In the data rows, 128 means zero.
A hidden rule labels the rows of this table. It goes by one to three of the table's principal directions, not those with the most spread.
246 & 177 & 46 & 141 & 132 & 135 & 173 & 156 & 173 & 18 & 105 & 135 & 200 & 43 & 98 & 161 & 210 & 166 & 90 & 104 & 144 & 80 & 170 & 73 & 141 & 102 & 167 & 90 & 113 & 105 & 79 & 78 \\ m
124 & 208 & 209 & 79 & 166 & 167 & 146 & 106 & 33 & 98 & 53 & 35 & 255 & 247 & 229 & 123 & 39 & 82 & 124 & 98 & 250 & 64 & 244 & 165 & 88 & 137 & 173 & 109 & 255 & 162 & 68 & 105 \\ m
57 & 145 & 116 & 56 & 154 & 210 & 128 & 143 & 82 & 167 & 92 & 71 & 202 & 229 & 174 & 181 & 80 & 84 & 143 & 73 & 203 & 7 & 230 & 122 & 85 & 151 & 67 & 251 & 194 & 109 & 115 & 108 \\ m
125 & 98 & 104 & 108 & 139 & 178 & 114 & 83 & 79 & 147 & 77 & 63 & 110 & 158 & 209 & 113 & 117 & 83 & 195 & 132 & 180 & 70 & 122 & 155 & 144 & 176 & 85 & 157 & 82 & 109 & 194 & 109 \\ u
225 & 158 & 80 & 114 & 123 & 128 & 174 & 157 & 149 & 42 & 101 & 144 & 194 & 63 & 120 & 142 & 149 & 156 & 83 & 79 & 159 & 100 & 180 & 85 & 138 & 112 & 155 & 127 & 135 & 131 & 90 & 85 \\ m
196 & 138 & 137 & 155 & 141 & 180 & 145 & 78 & 98 & 46 & 77 & 81 & 146 & 118 & 194 & 94 & 117 & 125 & 167 & 138 & 191 & 85 & 125 & 168 & 142 & 142 & 155 & 92 & 137 & 109 & 160 & 105 \\ u
60 & 143 & 75 & 115 & 154 & 198 & 177 & 185 & 113 & 147 & 138 & 144 & 56 & 186 & 103 & 164 & 113 & 159 & 175 & 122 & 106 & 0 & 154 & 158 & 66 & 123 & 58 & 255 & 179 & 79 & 115 & 90 \\ m
95 & 86 & 141 & 183 & 154 & 190 & 110 & 121 & 138 & 101 & 172 & 162 & 80 & 123 & 98 & 128 & 132 & 167 & 155 & 172 & 121 & 92 & 77 & 167 & 122 & 103 & 95 & 189 & 161 & 91 & 159 & 144 \\ w
101 & 167 & 197 & 65 & 170 & 161 & 126 & 140 & 92 & 169 & 90 & 124 & 218 & 196 & 151 & 186 & 57 & 63 & 121 & 74 & 193 & 128 & 242 & 132 & 97 & 144 & 137 & 206 & 161 & 187 & 114 & 122 \\ m
199 & 133 & 52 & 138 & 126 & 167 & 118 & 129 & 127 & 68 & 105 & 92 & 148 & 86 & 159 & 142 & 146 & 121 & 144 & 145 & 167 & 50 & 128 & 114 & 154 & 149 & 90 & 150 & 119 & 86 & 162 & 98 \\ w
169 & 193 & 191 & 129 & 146 & 135 & 117 & 127 & 95 & 49 & 101 & 92 & 236 & 171 & 180 & 124 & 58 & 127 & 97 & 141 & 206 & 115 & 179 & 155 & 115 & 114 & 165 & 83 & 255 & 161 & 84 & 129 \\ u
145 & 132 & 188 & 114 & 168 & 166 & 102 & 121 & 118 & 128 & 121 & 163 & 218 & 113 & 117 & 183 & 91 & 77 & 103 & 101 & 184 & 162 & 197 & 124 & 135 & 131 & 151 & 194 & 130 & 165 & 144 & 135 \\ w
149 & 150 & 75 & 117 & 107 & 87 & 164 & 199 & 171 & 83 & 169 & 157 & 130 & 98 & 75 & 130 & 166 & 192 & 72 & 129 & 83 & 97 & 129 & 79 & 112 & 76 & 102 & 131 & 174 & 135 & 43 & 109 \\ w
139 & 196 & 168 & 127 & 95 & 72 & 121 & 104 & 138 & 81 & 95 & 113 & 203 & 157 & 166 & 107 & 81 & 150 & 77 & 103 & 148 & 198 & 151 & 150 & 119 & 120 & 214 & 0 & 214 & 133 & 81 & 163 \\ u
116 & 138 & 107 & 30 & 138 & 143 & 177 & 148 & 83 & 152 & 44 & 117 & 184 & 188 & 188 & 145 & 79 & 121 & 128 & 10 & 200 & 82 & 229 & 118 & 104 & 150 & 124 & 198 & 137 & 159 & 105 & 78 \\ w
125 & 145 & 135 & 150 & 104 & 50 & 129 & 159 & 194 & 111 & 190 & 192 & 107 & 86 & 52 & 124 & 172 & 179 & 69 & 159 & 41 & 211 & 89 & 109 & 121 & 72 & 154 & 61 & 136 & 150 & 65 & 160 \\ m
121 & 130 & 129 & 118 & 114 & 100 & 154 & 141 & 152 & 114 & 140 & 147 & 140 & 123 & 105 & 113 & 151 & 167 & 92 & 104 & 107 & 144 & 131 & 108 & 117 & 94 & 148 & 92 & 145 & 139 & 75 & 130 \\ w
168 & 149 & 107 & 185 & 104 & 41 & 132 & 163 & 217 & 86 & 188 & 214 & 81 & 43 & 32 & 128 & 199 & 203 & 78 & 168 & 25 & 226 & 62 & 107 & 139 & 75 & 177 & 32 & 103 & 135 & 84 & 151 \\ w
121 & 116 & 133 & 163 & 116 & 116 & 91 & 91 & 150 & 132 & 152 & 140 & 99 & 97 & 118 & 119 & 152 & 117 & 134 & 175 & 93 & 183 & 76 & 149 & 147 & 129 & 138 & 83 & 90 & 108 & 159 & 165 \\ m
199 & 171 & 113 & 143 & 134 & 112 & 138 & 93 & 93 & 84 & 58 & 59 & 142 & 142 & 201 & 95 & 142 & 122 & 167 & 149 & 169 & 115 & 119 & 155 & 146 & 156 & 178 & 12 & 110 & 129 & 137 & 97 \\ m
112 & 132 & 110 & 136 & 107 & 66 & 136 & 130 & 166 & 149 & 144 & 163 & 86 & 110 & 92 & 117 & 179 & 161 & 114 & 133 & 61 & 195 & 92 & 123 & 128 & 109 & 161 & 57 & 82 & 130 & 103 & 143 \\ m
172 & 106 & 137 & 192 & 135 & 139 & 72 & 79 & 132 & 100 & 150 & 123 & 143 & 65 & 122 & 125 & 159 & 99 & 131 & 195 & 135 & 163 & 78 & 137 & 175 & 138 & 148 & 81 & 93 & 101 & 181 & 153 \\ u
121 & 181 & 128 & 143 & 101 & 47 & 146 & 148 & 148 & 126 & 148 & 124 & 81 & 145 & 112 & 95 & 147 & 161 & 116 & 177 & 53 & 171 & 89 & 141 & 108 & 104 & 157 & 24 & 152 & 141 & 68 & 140 \\ u
145 & 104 & 130 & 159 & 117 & 104 & 99 & 126 & 166 & 120 & 160 & 167 & 87 & 80 & 99 & 125 & 144 & 142 & 124 & 161 & 92 & 184 & 74 & 128 & 151 & 119 & 122 & 108 & 91 & 137 & 156 & 152 \\ w
104 & 115 & 120 & 120 & 92 & 59 & 143 & 171 & 157 & 168 & 159 & 153 & 52 & 130 & 95 & 102 & 127 & 165 & 117 & 125 & 59 & 168 & 85 & 105 & 122 & 118 & 108 & 104 & 117 & 155 & 108 & 137 \\ w
173 & 154 & 97 & 125 & 140 & 127 & 151 & 111 & 97 & 88 & 103 & 104 & 187 & 103 & 147 & 118 & 171 & 120 & 111 & 135 & 154 & 101 & 154 & 123 & 137 & 121 & 165 & 93 & 125 & 111 & 92 & 96 \\ w
150 & 131 & 125 & 142 & 110 & 72 & 120 & 149 & 178 & 97 & 161 & 180 & 108 & 83 & 91 & 120 & 150 & 171 & 91 & 152 & 80 & 192 & 91 & 119 & 136 & 93 & 135 & 82 & 124 & 154 & 101 & 146 \\ u
115 & 172 & 154 & 145 & 128 & 111 & 147 & 119 & 157 & 118 & 144 & 144 & 162 & 124 & 84 & 140 & 165 & 138 & 96 & 126 & 94 & 170 & 150 & 126 & 107 & 97 & 197 & 64 & 142 & 120 & 71 & 146 \\ u
165 & 140 & 125 & 177 & 119 & 80 & 93 & 98 & 146 & 113 & 156 & 138 & 111 & 69 & 110 & 115 & 177 & 112 & 120 & 209 & 82 & 201 & 69 & 141 & 160 & 123 & 162 & 40 & 79 & 121 & 140 & 154 \\ w
102 & 141 & 231 & 158 & 152 & 90 & 87 & 103 & 94 & 161 & 169 & 132 & 124 & 150 & 125 & 105 & 99 & 82 & 126 & 220 & 104 & 212 & 97 & 174 & 128 & 118 & 155 & 85 & 149 & 179 & 122 & 168 \\ w
163 & 169 & 161 & 167 & 126 & 69 & 119 & 129 & 134 & 95 & 157 & 121 & 163 & 109 & 104 & 108 & 156 & 137 & 88 & 186 & 103 & 179 & 106 & 119 & 135 & 98 & 183 & 14 & 162 & 150 & 73 & 142 \\ w
153 & 147 & 108 & 142 & 145 & 174 & 129 & 78 & 129 & 74 & 76 & 123 & 203 & 117 & 152 & 150 & 156 & 139 & 128 & 86 & 186 & 114 & 165 & 146 & 135 & 133 & 195 & 88 & 128 & 76 & 136 & 122 \\ u
103 & 122 & 148 & 87 & 90 & 93 & 141 & 161 & 162 & 147 & 142 & 158 & 122 & 136 & 111 & 125 & 82 & 146 & 88 & 72 & 105 & 167 & 146 & 100 & 113 & 118 & 112 & 147 & 152 & 163 & 105 & 148 \\ u
46 & 134 & 126 & 103 & 95 & 97 & 140 & 118 & 161 & 179 & 137 & 142 & 103 & 163 & 109 & 125 & 145 & 143 & 114 & 93 & 72 & 169 & 129 & 130 & 99 & 117 & 145 & 94 & 119 & 110 & 95 & 162 \\ u
45 & 84 & 137 & 108 & 134 & 116 & 125 & 161 & 114 & 222 & 163 & 152 & 43 & 171 & 101 & 127 & 111 & 127 & 154 & 135 & 82 & 127 & 101 & 130 & 110 & 132 & 68 & 208 & 111 & 149 & 140 & 132 \\ w
77 & 79 & 129 & 146 & 119 & 111 & 107 & 125 & 157 & 173 & 178 & 189 & 62 & 99 & 76 & 128 & 149 & 142 & 124 & 145 & 67 & 185 & 75 & 135 & 135 & 115 & 114 & 154 & 83 & 117 & 152 & 161 \\ u
34 & 70 & 143 & 129 & 128 & 108 & 97 & 127 & 126 & 207 & 174 & 157 & 34 & 162 & 109 & 109 & 132 & 139 & 154 & 167 & 71 & 158 & 60 & 155 & 121 & 120 & 76 & 160 & 102 & 137 & 149 & 158 \\ w
45 & 133 & 98 & 89 & 133 & 141 & 140 & 128 & 91 & 207 & 110 & 103 & 105 & 196 & 145 & 141 & 127 & 104 & 160 & 109 & 118 & 85 & 153 & 143 & 98 & 151 & 104 & 178 & 121 & 99 & 124 & 118 \\ u
99 & 72 & 151 & 149 & 115 & 104 & 99 & 123 & 177 & 151 & 172 & 192 & 79 & 91 & 81 & 122 & 143 & 156 & 115 & 131 & 80 & 207 & 71 & 123 & 145 & 108 & 121 & 122 & 85 & 142 & 154 & 169 \\ m
71 & 102 & 127 & 101 & 132 & 101 & 133 & 167 & 107 & 187 & 155 & 143 & 56 & 168 & 121 & 111 & 112 & 139 & 144 & 151 & 89 & 116 & 101 & 136 & 109 & 119 & 64 & 190 & 131 & 162 & 115 & 121 \\ w
63 & 90 & 178 & 113 & 146 & 119 & 124 & 150 & 121 & 174 & 181 & 170 & 111 & 150 & 88 & 122 & 123 & 135 & 109 & 141 & 100 & 150 & 120 & 126 & 110 & 93 & 97 & 186 & 147 & 170 & 96 & 143 \\ w
86 & 111 & 181 & 116 & 120 & 132 & 117 & 96 & 120 & 155 & 127 & 113 & 155 & 160 & 143 & 112 & 106 & 112 & 120 & 103 & 144 & 157 & 138 & 131 & 124 & 129 & 145 & 103 & 141 & 138 & 127 & 156 \\ w
55 & 123 & 148 & 93 & 97 & 74 & 147 & 165 & 169 & 175 & 168 & 179 & 109 & 150 & 76 & 127 & 120 & 165 & 78 & 84 & 66 & 184 & 136 & 103 & 96 & 93 & 128 & 132 & 152 & 155 & 68 & 157 \\ w
112 & 143 & 104 & 114 & 103 & 70 & 147 & 142 & 155 & 137 & 139 & 165 & 103 & 115 & 104 & 119 & 151 & 159 & 99 & 121 & 73 & 176 & 117 & 126 & 118 & 107 & 146 & 93 & 116 & 132 & 87 & 136 \\ w
28 & 143 & 146 & 60 & 94 & 114 & 146 & 154 & 106 & 198 & 111 & 100 & 92 & 241 & 170 & 114 & 34 & 127 & 140 & 76 & 120 & 105 & 160 & 147 & 76 & 148 & 83 & 175 & 199 & 139 & 109 & 142 \\ m
40 & 115 & 159 & 124 & 102 & 99 & 111 & 125 & 96 & 231 & 132 & 86 & 38 & 217 & 153 & 95 & 69 & 109 & 176 & 139 & 94 & 141 & 85 & 154 & 111 & 170 & 102 & 114 & 140 & 127 & 164 & 155 \\ u
100 & 138 & 106 & 104 & 136 & 122 & 145 & 146 & 130 & 141 & 127 & 159 & 159 & 137 & 103 & 152 & 146 & 147 & 99 & 91 & 125 & 123 & 165 & 115 & 111 & 111 & 144 & 153 & 141 & 120 & 86 & 118 \\ u
130 & 133 & 143 & 129 & 122 & 106 & 111 & 121 & 148 & 138 & 130 & 124 & 151 & 126 & 119 & 135 & 142 & 122 & 113 & 122 & 124 & 166 & 130 & 109 & 136 & 126 & 149 & 77 & 113 & 143 & 121 & 145 \\ m
82 & 90 & 142 & 112 & 160 & 167 & 134 & 140 & 94 & 189 & 136 & 132 & 101 & 158 & 118 & 142 & 121 & 104 & 160 & 119 & 136 & 90 & 140 & 128 & 117 & 139 & 88 & 224 & 107 & 138 & 149 & 110 \\ w
137 & 147 & 148 & 102 & 145 & 135 & 156 & 140 & 108 & 111 & 110 & 109 & 193 & 153 & 139 & 128 & 128 & 131 & 106 & 95 & 166 & 99 & 181 & 110 & 112 & 112 & 148 & 122 & 167 & 153 & 76 & 105 \\ w
116 & 97 & 188 & 108 & 138 & 149 & 84 & 111 & 70 & 177 & 112 & 74 & 138 & 176 & 190 & 116 & 46 & 59 & 161 & 137 & 188 & 120 & 133 & 137 & 145 & 175 & 83 & 168 & 137 & 168 & 190 & 137 \\ w
58 & 102 & 102 & 86 & 114 & 155 & 128 & 129 & 94 & 192 & 104 & 90 & 102 & 196 & 168 & 125 & 85 & 115 & 160 & 84 & 149 & 69 & 142 & 131 & 112 & 164 & 78 & 190 & 142 & 99 & 157 & 123 \\ w
91 & 96 & 115 & 112 & 143 & 158 & 105 & 153 & 138 & 133 & 155 & 184 & 145 & 122 & 99 & 167 & 110 & 146 & 104 & 110 & 140 & 112 & 145 & 125 & 122 & 111 & 83 & 236 & 158 & 120 & 133 & 136 \\ u
122 & 114 & 161 & 129 & 169 & 155 & 101 & 121 & 104 & 134 & 138 & 111 & 166 & 146 & 134 & 142 & 140 & 102 & 136 & 161 & 161 & 107 & 138 & 127 & 133 & 119 & 109 & 147 & 133 & 156 & 125 & 124 \\ m
158 & 56 & 155 & 151 & 153 & 148 & 105 & 135 & 136 & 114 & 158 & 163 & 121 & 80 & 101 & 124 & 141 & 142 & 127 & 137 & 148 & 137 & 94 & 103 & 162 & 112 & 99 & 166 & 97 & 166 & 162 & 125 \\ w
123 & 133 & 148 & 117 & 157 & 164 & 130 & 116 & 85 & 141 & 103 & 87 & 153 & 168 & 160 & 132 & 115 & 95 & 157 & 130 & 170 & 84 & 157 & 139 & 122 & 145 & 121 & 151 & 137 & 136 & 135 & 110 \\ m
149 & 86 & 118 & 141 & 158 & 219 & 79 & 66 & 65 & 145 & 91 & 45 & 153 & 132 & 198 & 137 & 120 & 40 & 197 & 156 & 213 & 53 & 128 & 140 & 167 & 194 & 87 & 177 & 78 & 88 & 232 & 115 \\ w
142 & 112 & 114 & 111 & 124 & 158 & 134 & 108 & 116 & 114 & 104 & 118 & 150 & 117 & 157 & 125 & 119 & 117 & 132 & 98 & 163 & 106 & 147 & 128 & 137 & 141 & 121 & 155 & 117 & 114 & 148 & 118 \\ m
173 & 86 & 128 & 145 & 151 & 195 & 107 & 78 & 106 & 102 & 97 & 98 & 161 & 97 & 165 & 131 & 139 & 94 & 161 & 121 & 196 & 96 & 129 & 128 & 165 & 157 & 126 & 144 & 79 & 109 & 196 & 116 \\ m
133 & 99 & 172 & 105 & 131 & 165 & 111 & 141 & 96 & 144 & 126 & 93 & 143 & 154 & 163 & 125 & 47 & 85 & 141 & 114 & 183 & 90 & 150 & 114 & 134 & 156 & 70 & 204 & 161 & 164 & 168 & 125 \\ m
145 & 114 & 146 & 145 & 155 & 184 & 120 & 65 & 105 & 113 & 97 & 86 & 187 & 124 & 156 & 129 & 167 & 96 & 149 & 119 & 184 & 109 & 147 & 131 & 146 & 140 & 168 & 92 & 94 & 104 & 151 & 123 \\ w
42 & 115 & 169 & 130 & 154 & 161 & 103 & 101 & 69 & 207 & 148 & 85 & 105 & 199 & 145 & 123 & 110 & 69 & 170 & 179 & 126 & 99 & 120 & 165 & 109 & 147 & 97 & 172 & 140 & 114 & 146 & 144 \\ w
103 & 85 & 135 & 150 & 150 & 184 & 79 & 61 & 103 & 178 & 106 & 83 & 131 & 142 & 156 & 142 & 151 & 72 & 184 & 136 & 166 & 119 & 112 & 141 & 155 & 175 & 129 & 123 & 56 & 89 & 211 & 142 \\ w
67 & 169 & 127 & 65 & 119 & 126 & 189 & 172 & 82 & 199 & 91 & 84 & 115 & 230 & 151 & 129 & 68 & 115 & 146 & 59 & 133 & 64 & 197 & 121 & 73 & 155 & 117 & 180 & 180 & 133 & 88 & 96 \\ u
89 & 125 & 144 & 94 & 130 & 100 & 149 & 198 & 141 & 161 & 157 & 177 & 99 & 157 & 88 & 141 & 94 & 162 & 104 & 102 & 97 & 132 & 144 & 110 & 97 & 102 & 90 & 197 & 166 & 179 & 86 & 122 \\ w
77 & 97 & 157 & 127 & 112 & 115 & 123 & 143 & 183 & 161 & 177 & 180 & 93 & 119 & 69 & 138 & 134 & 148 & 106 & 108 & 74 & 180 & 112 & 108 & 116 & 103 & 116 & 147 & 113 & 145 & 120 & 165 \\ u
135 & 129 & 143 & 178 & 126 & 138 & 99 & 85 & 123 & 133 & 134 & 105 & 148 & 108 & 119 & 128 & 145 & 101 & 133 & 150 & 133 & 152 & 108 & 130 & 150 & 148 & 177 & 67 & 116 & 84 & 160 & 151 \\ u
190 & 137 & 108 & 127 & 154 & 139 & 144 & 170 & 146 & 70 & 123 & 175 & 194 & 81 & 92 & 167 & 143 & 163 & 86 & 91 & 162 & 111 & 173 & 91 & 136 & 103 & 145 & 164 & 146 & 144 & 98 & 95 \\ u
48 & 106 & 131 & 91 & 132 & 193 & 119 & 115 & 103 & 184 & 140 & 103 & 149 & 173 & 136 & 154 & 102 & 77 & 137 & 106 & 147 & 69 & 172 & 127 & 104 & 143 & 76 & 236 & 148 & 93 & 141 & 139 \\ m
167 & 102 & 151 & 191 & 130 & 151 & 68 & 40 & 144 & 101 & 126 & 103 & 151 & 75 & 144 & 119 & 171 & 94 & 146 & 173 & 148 & 182 & 78 & 144 & 179 & 147 & 175 & 30 & 62 & 95 & 197 & 167 \\ m
182 & 130 & 162 & 173 & 134 & 126 & 117 & 107 & 174 & 52 & 158 & 150 & 203 & 62 & 84 & 130 & 182 & 152 & 73 & 140 & 134 & 174 & 124 & 101 & 149 & 83 & 189 & 45 & 137 & 134 & 93 & 149 \\ w
57 & 47 & 144 & 138 & 138 & 162 & 82 & 143 & 177 & 164 & 203 & 194 & 95 & 110 & 59 & 159 & 146 & 149 & 117 & 136 & 96 & 140 & 92 & 110 & 130 & 97 & 59 & 222 & 114 & 129 & 153 & 169 \\ m
Here are more rows. What is the label of each one?
159 & 58 & 145 & 169 & 149 & 213 & 102 & 102 & 149 & 109 & 148 & 136 & 154 & 67 & 95 & 153 & 151 & 111 & 137 & 108 & 171 & 104 & 123 & 91 & 164 & 135 & 117 & 180 & 85 & 104 & 195 & 134 \\ w
40 & 97 & 133 & 121 & 121 & 140 & 123 & 122 & 145 & 177 & 170 & 162 & 107 & 142 & 86 & 138 & 142 & 136 & 114 & 115 & 88 & 140 & 122 & 129 & 107 & 108 & 112 & 174 & 131 & 99 & 117 & 160 \\ w
139 & 183 & 102 & 68 & 17 & 0 & 205 & 216 & 227 & 111 & 125 & 189 & 80 & 122 & 93 & 87 & 87 & 239 & 37 & 18 & 30 & 233 & 132 & 73 & 95 & 91 & 167 & 17 & 173 & 184 & 24 & 142 \\ u
81 & 181 & 136 & 129 & 132 & 126 & 147 & 118 & 127 & 147 & 125 & 124 & 124 & 170 & 118 & 140 & 138 & 122 & 134 & 139 & 94 & 133 & 150 & 161 & 90 & 121 & 165 & 106 & 148 & 103 & 90 & 139 \\ m
168 & 195 & 214 & 130 & 122 & 161 & 85 & 72 & 53 & 86 & 76 & 0 & 221 & 216 & 255 & 92 & 20 & 34 & 158 & 181 & 235 & 76 & 163 & 165 & 131 & 181 & 128 & 43 & 238 & 144 & 151 & 145 \\ u
86 & 97 & 179 & 142 & 143 & 180 & 79 & 68 & 85 & 180 & 113 & 50 & 123 & 188 & 182 & 117 & 101 & 62 & 191 & 155 & 171 & 106 & 111 & 154 & 138 & 174 & 108 & 119 & 113 & 115 & 199 & 152 \\ m
54 & 128 & 107 & 94 & 116 & 87 & 154 & 169 & 147 & 205 & 146 & 172 & 86 & 158 & 77 & 147 & 143 & 153 & 113 & 85 & 67 & 152 & 141 & 108 & 97 & 117 & 126 & 157 & 112 & 133 & 89 & 130 \\ u
36 & 79 & 118 & 137 & 141 & 119 & 99 & 136 & 142 & 211 & 190 & 181 & 33 & 134 & 72 & 141 & 167 & 130 & 151 & 182 & 48 & 155 & 68 & 146 & 119 & 113 & 73 & 192 & 75 & 121 & 146 & 155 \\ w
172 & 93 & 100 & 130 & 159 & 171 & 132 & 138 & 111 & 97 & 121 & 112 & 140 & 105 & 138 & 130 & 160 & 133 & 148 & 136 & 171 & 57 & 127 & 107 & 147 & 125 & 87 & 173 & 106 & 135 & 142 & 88 \\ w
92 & 98 & 157 & 121 & 145 & 116 & 113 & 105 & 95 & 184 & 120 & 120 & 83 & 163 & 152 & 106 & 126 & 109 & 168 & 150 & 122 & 154 & 98 & 156 & 132 & 142 & 119 & 121 & 83 & 158 & 154 & 131 \\ m
32 & 98 & 138 & 96 & 104 & 67 & 158 & 194 & 174 & 180 & 207 & 213 & 65 & 143 & 42 & 118 & 139 & 198 & 73 & 107 & 30 & 171 & 107 & 102 & 87 & 63 & 93 & 172 & 160 & 163 & 45 & 151 \\ w
107 & 46 & 165 & 191 & 164 & 210 & 81 & 56 & 103 & 185 & 146 & 95 & 95 & 110 & 119 & 130 & 168 & 65 & 199 & 166 & 147 & 117 & 78 & 135 & 165 & 168 & 124 & 148 & 33 & 87 & 235 & 145 \\ w
102 & 103 & 147 & 83 & 97 & 133 & 91 & 122 & 106 & 173 & 115 & 82 & 139 & 167 & 183 & 122 & 47 & 76 & 132 & 103 & 166 & 121 & 142 & 115 & 138 & 172 & 70 & 167 & 146 & 145 & 173 & 149 \\ m
67 & 108 & 137 & 125 & 83 & 46 & 113 & 156 & 170 & 185 & 207 & 185 & 66 & 108 & 62 & 111 & 133 & 145 & 79 & 154 & 26 & 215 & 77 & 109 & 122 & 98 & 108 & 119 & 125 & 144 & 97 & 176 \\ w
248 & 166 & 166 & 202 & 156 & 127 & 102 & 88 & 144 & 14 & 127 & 138 & 240 & 39 & 112 & 137 & 171 & 127 & 82 & 173 & 173 & 186 & 131 & 125 & 172 & 103 & 233 & 10 & 139 & 130 & 117 & 135 \\ u
136 & 127 & 197 & 150 & 125 & 87 & 119 & 131 & 165 & 123 & 162 & 163 & 167 & 104 & 77 & 126 & 137 & 144 & 77 & 118 & 110 & 216 & 127 & 98 & 135 & 96 & 187 & 56 & 139 & 171 & 93 & 160 \\ w
181 & 112 & 116 & 130 & 115 & 100 & 151 & 206 & 167 & 119 & 148 & 181 & 99 & 79 & 71 & 144 & 107 & 169 & 103 & 85 & 110 & 140 & 127 & 70 & 138 & 123 & 112 & 171 & 123 & 168 & 131 & 106 \\ u
199 & 170 & 90 & 115 & 103 & 100 & 157 & 173 & 157 & 60 & 136 & 149 & 155 & 72 & 113 & 135 & 123 & 146 & 77 & 125 & 116 & 120 & 154 & 99 & 128 & 108 & 123 & 137 & 158 & 138 & 85 & 109 \\ m
144 & 167 & 124 & 105 & 150 & 177 & 151 & 93 & 6 & 133 & 35 & 5 & 145 & 219 & 255 & 94 & 58 & 65 & 206 & 134 & 222 & 19 & 169 & 184 & 118 & 196 & 124 & 139 & 170 & 107 & 163 & 75 \\ u
104 & 115 & 82 & 75 & 122 & 138 & 199 & 225 & 169 & 157 & 141 & 193 & 118 & 124 & 49 & 177 & 128 & 182 & 92 & 10 & 105 & 77 & 196 & 52 & 91 & 107 & 97 & 255 & 137 & 137 & 79 & 88 \\ u
157 & 115 & 127 & 153 & 178 & 195 & 135 & 131 & 108 & 73 & 135 & 126 & 146 & 117 & 126 & 137 & 150 & 142 & 148 & 161 & 168 & 51 & 131 & 140 & 126 & 106 & 103 & 185 & 152 & 122 & 126 & 98 \\ m
132 & 125 & 104 & 152 & 134 & 151 & 161 & 152 & 173 & 66 & 145 & 169 & 97 & 113 & 91 & 127 & 163 & 210 & 127 & 121 & 105 & 94 & 108 & 134 & 108 & 83 & 124 & 137 & 155 & 109 & 97 & 118 \\ u
156 & 138 & 77 & 127 & 138 & 131 & 162 & 151 & 111 & 113 & 85 & 115 & 81 & 145 & 155 & 119 & 135 & 164 & 172 & 117 & 137 & 73 & 119 & 141 & 123 & 143 & 119 & 133 & 116 & 120 & 137 & 82 \\ u
142 & 114 & 136 & 123 & 155 & 182 & 146 & 127 & 88 & 108 & 100 & 97 & 144 & 154 & 164 & 120 & 106 & 127 & 157 & 110 & 187 & 55 & 150 & 135 & 124 & 138 & 111 & 174 & 153 & 129 & 140 & 95 \\ w
104 & 122 & 138 & 87 & 120 & 144 & 148 & 133 & 142 & 130 & 106 & 147 & 158 & 149 & 134 & 140 & 99 & 144 & 110 & 50 & 152 & 128 & 175 & 118 & 111 & 123 & 133 & 162 & 146 & 136 & 115 & 129 \\ m
121 & 125 & 160 & 141 & 106 & 69 & 85 & 136 & 193 & 130 & 186 & 184 & 143 & 84 & 69 & 142 & 145 & 137 & 66 & 152 & 75 & 234 & 102 & 103 & 141 & 93 & 141 & 79 & 122 & 161 & 106 & 183 \\ u
125 & 148 & 96 & 110 & 116 & 108 & 133 & 126 & 67 & 172 & 85 & 63 & 60 & 179 & 201 & 97 & 87 & 90 & 191 & 160 & 128 & 90 & 108 & 165 & 126 & 183 & 93 & 130 & 113 & 122 & 167 & 103 \\ w
151 & 98 & 25 & 129 & 91 & 154 & 117 & 123 & 108 & 165 & 109 & 97 & 74 & 82 & 151 & 137 & 116 & 83 & 165 & 117 & 132 & 71 & 108 & 109 & 164 & 203 & 74 & 203 & 64 & 46 & 226 & 108 \\ u
211 & 92 & 126 & 181 & 141 & 107 & 111 & 132 & 188 & 46 & 187 & 211 & 140 & 0 & 57 & 129 & 206 & 168 & 77 & 179 & 97 & 193 & 76 & 101 & 172 & 70 & 144 & 102 & 80 & 153 & 118 & 136 \\ m
162 & 134 & 117 & 120 & 119 & 82 & 175 & 196 & 165 & 110 & 142 & 172 & 100 & 103 & 78 & 124 & 140 & 188 & 100 & 94 & 92 & 138 & 129 & 85 & 118 & 97 & 131 & 124 & 133 & 172 & 79 & 101 \\ w
137 & 111 & 174 & 122 & 187 & 197 & 107 & 102 & 68 & 134 & 119 & 86 & 181 & 148 & 162 & 143 & 119 & 59 & 158 & 162 & 197 & 77 & 162 & 140 & 135 & 141 & 100 & 194 & 124 & 154 & 152 & 109 \\ u
188 & 129 & 137 & 155 & 125 & 116 & 130 & 129 & 145 & 75 & 120 & 130 & 123 & 98 & 134 & 110 & 126 & 155 & 129 & 136 & 139 & 143 & 104 & 127 & 146 & 123 & 145 & 78 & 127 & 147 & 138 & 123 \\ m
132 & 85 & 35 & 121 & 87 & 173 & 113 & 127 & 121 & 160 & 114 & 78 & 76 & 109 & 157 & 134 & 109 & 94 & 171 & 107 & 142 & 42 & 108 & 100 & 155 & 195 & 45 & 208 & 86 & 51 & 221 & 115 \\ u
179 & 116 & 108 & 144 & 131 & 148 & 124 & 76 & 162 & 75 & 84 & 137 & 168 & 80 & 142 & 134 & 182 & 149 & 130 & 87 & 162 & 156 & 129 & 126 & 157 & 129 & 186 & 55 & 65 & 107 & 153 & 129 \\ m
161 & 133 & 73 & 153 & 139 & 154 & 146 & 119 & 117 & 86 & 92 & 95 & 99 & 131 & 159 & 113 & 163 & 162 & 175 & 141 & 146 & 60 & 102 & 148 & 132 & 137 & 127 & 100 & 118 & 88 & 144 & 94 \\ w
